Which row each row swaps with, under one turn or mirror
The rows were stretched afterwards, more along some directions than others.
sebu: [-2,-20,16,8,-20,24,-4,22,1,14,-9,6,-5,-13,-23,-4,0]
gonet: [2,-13,9,9,11,19,22,6,-9,13,-1,13,-22,-10,-2,5,1]
gosur: [-5,8,7,-1,-15,12,-22,17,5,-29,11,11,1,-4,7,-6,6]
vedeg: [7,-3,8,9,-8,41,-3,21,7,18,7,-2,-15,-14,7,-1,11]
mora: [-4,29,28,16,-40,-16,-6,5,1,7,7,37,10,-18,10,-26,18]
sunes: [6,6,27,32,-20,11,2,29,-1,17,3,5,-9,-4,3,12,15]
devep: [10,-4,16,25,-9,-3,19,7,-6,19,-17,17,0,-28,-1,-4,9]
Lomuz: [2,31,12,0,-9,6,0,-2,-12,-12,4,23,-2,-12,19,2,5]
diba: [10,-9,22,33,-19,22,1,16,-18,16,-13,-4,-19,-19,-7,28,-1]
mep: [7,15,34,43,-19,-7,-6,-13,-26,26,-18,27,-9,-31,-1,-1,17]
bub: [-16,23,27,20,-27,8,-8,11,-1,-14,-1,31,15,-16,15,-3,22]
rolan: [-9,26,25,3,-14,18,-26,-6,-5,-17,-5,33,-10,-13,5,-21,20]
mal: [16,14,1,12,-22,6,0,-21,-10,3,-15,-2,-5,-38,2,-13,23]
numev: [0,-9,25,26,-7,27,16,32,-10,26,-1,8,-23,-9,2,20,5]
Tep: [5,13,4,14,-13,7,22,-29,-13,17,-16,2,-5,-23,9,-1,11]
dek: [-13,4,18,13,1,-15,-7,-17,-4,7,4,26,0,6,-10,-17,1]
kimar: [12,-13,4,13,-15,6,6,16,10,16,9,1,-8,-13,-13,0,-10]
geza: [5,31,24,12,-34,-20,2,-13,-5,12,0,32,1,-16,-1,-28,8]
mupev: [-11,19,29,17,-31,-9,-13,-7,-10,13,-10,39,11,-20,-9,-26,13]
Nonu: [-7,-19,27,16,1,21,13,9,2,19,-11,8,-4,-6,-14,1,13]
gos: [9,7,7,10,3,-9,5,-23,-23,3,-11,5,-9,-24,-13,-12,13]
gine: [-1,33,39,24,-25,-15,-21,2,-9,-6,-3,34,1,1,-6,-15,12]
Mivun: [8,14,16,41,-18,-22,20,-15,-14,16,-16,9,4,-24,7,11,20]
mezam: [11,2,17,8,1,12,9,-1,-13,36,-3,4,-17,-2,-2,10,-3]
vutu: [-9,4,11,18,-8,15,-11,23,-12,-4,21,9,-15,3,-8,7,-6]
losi: [1,-13,13,42,-4,-12,0,4,-5,4,-4,14,-4,-8,-16,11,-3]
nini: [9,25,17,24,-15,-9,15,-13,-22,9,-20,17,1,-37,18,10,20]
vogoz: [1,-5,9,21,-10,21,-2,5,-2,30,10,-5,-17,0,-16,3,-5]
rudu: [-12,-3,29,5,14,7,-2,0,5,7,-2,28,-16,7,-12,-21,15]
mife: [-8,-17,16,13,-3,3,13,17,10,9,5,11,-1,5,-11,-2,-1]
repu: [9,12,1,19,-22,9,11,3,-18,0,-9,15,-10,-35,26,10,15]
zapa: [-1,-8,28,35,-32,28,10,36,-10,26,4,16,-12,-16,3,15,-2]
mige: [-4,-16,1,12,13,19,-6,-11,0,0,-5,1,-11,-8,-13,13,-8]
roga: [-8,22,34,25,-29,0,8,22,-8,15,1,34,0,1,3,-3,0]
pumeg: [18,-16,15,5,-12,18,-4,8,7,32,13,4,-25,-10,3,7,-15]
ranop: [17,25,11,6,-37,-11,-1,-25,-9,2,-3,21,-6,-34,28,-3,2]
zeto: [-10,33,25,9,-26,-16,-11,5,5,-16,8,37,18,-7,13,-22,17]
zaga: [8,-18,10,10,-16,3,15,12,8,21,1,-5,-2,-9,-13,4,-6]
lora: [19,7,29,20,-20,-2,16,-17,-21,34,-26,11,0,-37,-2,-5,14]
bevub: [7,-9,15,-2,-20,19,17,-5,-5,5,-25,17,-8,-32,7,-3,12]
Fipaf: [-14,25,2,8,-10,-3,-15,3,5,-43,9,21,13,-6,19,11,2]
sesif: [-8,12,30,9,-19,14,-15,13,5,18,11,38,2,-4,8,-3,-3]

repu pairs with mezam
zaga pairs with mora
pumeg pairs with ranop
Nonu pairs with bub
mal pairs with vogoz

Which row each row swaps with, under one turn or mirror
The rows were stretched afterwards, more along some directions than others.
pako: [0,-3,-9,26,6,5,3,8,4,-8,26,-9,9,9,-8,-17,-9,-17,12,-5,-5]
Bapes: [10,-11,-2,18,8,21,14,-18,-16,-24,26,21,0,10,13,-8,11,-17,7,-15,-19]
duv: [-4,4,7,9,34,-5,3,-29,-18,-27,-2,20,-9,6,1,24,0,-10,-9,14,15]
Ris: [-10,-28,10,-18,1,44,-15,2,-20,22,49,5,18,2,-33,6,-3,-7,19,-7,-22]
dagig: [6,-2,-32,-12,5,-3,27,10,-5,-12,-7,1,-28,2,15,-4,6,6,19,7,14]
Somif: [-7,2,3,3,20,-17,-4,-29,-14,-26,-6,9,-25,22,-9,-4,11,1,4,0,12]
kel: [-5,-2,-2,8,-11,1,-20,3,-9,-6,14,-16,4,-3,-21,-22,0,2,10,-15,-14]
Guk: [-8,-6,-9,-2,-1,8,-14,5,-30,0,9,-6,-2,-27,-6,25,-2,1,-4,14,4]
boti: [-26,-16,2,-7,13,23,-8,-6,-16,-6,32,13,0,11,-21,-10,-1,-5,32,6,-13]
papo: [-17,-8,22,-18,18,-7,0,-28,-18,1,-4,14,15,-25,9,42,37,9,7,5,-4]
zazi: [-11,-13,-1,-4,-1,30,5,2,-25,-7,28,-7,15,-18,15,11,33,-10,13,1,-18]
bunom: [-12,7,10,9,5,-1,8,-11,2,2,-23,15,-1,9,-1,2,-6,-10,-20,5,-1]
Gepa: [-2,-17,5,-25,13,16,19,-24,-9,-9,52,19,3,24,-9,-13,12,-17,37,-1,-4]
zesa: [-15,3,17,-2,13,10,-22,-41,-22,-6,29,15,20,-24,-7,-4,15,0,1,-5,-26]
lezu: [3,-5,-31,-8,9,-3,21,8,-9,-13,-6,-2,-27,-1,12,5,4,5,14,15,14]
Dun: [3,-13,-6,2,-3,39,10,4,-29,1,21,18,-3,6,3,9,-15,-13,0,19,1]
Nozuk: [1,-4,-12,3,2,-16,8,-2,27,12,-13,-12,-4,4,-14,-11,-18,8,2,-21,11]
leg: [-20,-16,-11,-41,20,11,4,4,3,2,25,0,-6,11,-26,-1,10,9,48,1,-9]
guva: [-21,-2,-4,8,-2,-4,16,11,10,9,-9,-3,18,-14,9,-12,1,5,7,-8,-8]
rila: [1,10,-13,44,-14,23,3,-9,-16,-10,29,6,15,-12,16,-31,-3,-14,2,-1,-23]
gatop: [-7,9,-25,27,-7,27,5,-5,-19,-17,19,9,0,-4,22,-26,-10,-13,6,9,-19]
Sud: [-22,-10,8,-44,18,3,4,-3,6,2,24,13,5,-3,-16,2,22,8,41,4,-16]
gel: [7,-4,-8,13,-3,38,3,-5,-35,-6,18,16,-2,8,0,9,-15,-18,-7,19,4]
deno: [11,-10,-38,-3,5,2,25,14,-8,-14,-6,-4,-34,9,15,-5,0,3,18,3,12]
fot: [-13,3,-5,-1,1,-3,8,-2,26,9,5,16,1,17,-16,-8,-13,4,12,-12,5]
Roli: [-23,2,-37,6,17,12,-2,2,0,-30,8,-14,-17,20,-7,-27,-14,3,21,19,3]
Buf: [-6,1,12,15,9,12,13,-13,-7,5,5,10,23,-14,0,14,-5,-21,-12,16,-5]
kuga: [-10,-18,-25,-5,4,30,11,26,-4,3,6,-16,-12,12,-14,25,-19,-2,-2,-1,11]
Moba: [-6,14,-15,37,-4,28,-1,-19,-19,-23,23,20,2,10,8,-42,-12,-13,6,9,-15]
Natob: [-13,-8,5,5,29,29,31,-26,-20,1,6,33,-8,19,-1,8,-4,-3,5,3,6]
vilik: [1,2,1,11,-16,22,23,16,-4,25,31,3,28,-24,5,0,2,-3,1,-6,-14]
bofo: [-13,3,15,-6,6,12,-23,-36,-18,2,29,16,17,-20,-5,1,13,-2,4,-5,-29]
subom: [-3,-5,-32,-6,6,16,10,10,-10,-13,15,1,-12,24,-18,3,-22,-17,9,6,6]
zabif: [-7,-18,7,0,-2,37,-23,0,-27,10,47,-2,16,3,-29,-3,-9,-14,5,-9,-21]
feza: [7,-7,-13,14,1,37,3,-4,-42,-12,25,18,-7,7,3,6,-8,-21,-5,21,1]
Zasok: [-24,-13,-3,-34,20,4,5,-2,8,-3,26,9,-3,10,-19,-13,16,9,45,-3,-15]
fasov: [-19,-3,-18,3,17,2,10,7,23,-1,-12,-5,-6,22,-21,-8,-30,-8,15,10,20]
demin: [-24,-12,-7,-8,19,17,19,-8,4,12,14,-3,7,-1,-8,5,-4,2,20,6,20]
mon: [-18,-2,5,-19,18,9,18,-19,9,-19,18,24,6,9,6,5,19,0,39,12,-3]
Pabip: [-3,-5,0,10,4,38,-3,-7,-44,-13,24,17,-1,7,1,17,-10,-22,-6,28,-1]
Vepa: [-20,6,13,-8,20,7,-13,-30,-37,-28,-5,15,-6,-3,-8,26,13,-2,6,32,6]
miko: [-2,12,-21,38,-3,21,1,-13,-20,-23,13,11,-2,5,14,-23,-11,-17,3,14,-15]
pipoz: [-13,-21,6,-8,9,42,-16,-5,-29,12,50,7,18,3,-32,-5,-3,-15,13,-1,-20]
gif: [-20,-9,-2,-39,18,2,7,-3,6,2,20,9,-2,5,-19,-6,20,9,44,-2,-11]
beke: [4,-8,-6,10,2,43,4,-2,-45,-10,30,16,-4,5,2,18,-9,-20,-2,25,-2]
Suv: [-6,-17,8,-2,1,39,-11,0,-23,12,47,7,13,7,-27,-9,-12,-12,8,-8,-22]
Tif: [-9,-17,14,-10,1,40,-18,-8,-20,15,49,8,23,5,-33,-7,-4,-11,15,-9,-22]
Goda: [-31,8,-10,0,8,3,-9,12,-12,-13,7,-19,8,-10,-14,4,4,-3,11,20,2]
sino: [-21,9,18,11,23,13,-16,-49,-28,-7,9,25,14,-17,-7,9,5,-3,-11,7,-14]
dosu: [10,-2,-25,-17,2,-5,26,7,1,-13,3,9,-28,9,14,-10,3,8,24,4,9]
nek: [-16,-15,25,-15,8,17,29,-11,22,14,28,22,7,33,-14,-8,-4,-8,23,6,2]
mopo: [5,-9,4,-19,7,-7,-1,-16,9,-11,23,9,0,0,-2,7,20,3,24,-13,2]
Kuges: [-13,4,12,6,11,17,-34,-40,-30,2,25,6,19,-20,-23,5,6,-2,-6,2,-15]
bogas: [-10,2,8,-15,17,-17,-19,-38,9,-17,20,10,-9,19,-19,-17,13,10,20,0,-8]

zazi pairs with bunom
Goda pairs with Somif
Nozuk pairs with mon
Guk pairs with boti
Kuges pairs with Moba
fasov pairs with mopo
kuga pairs with nek

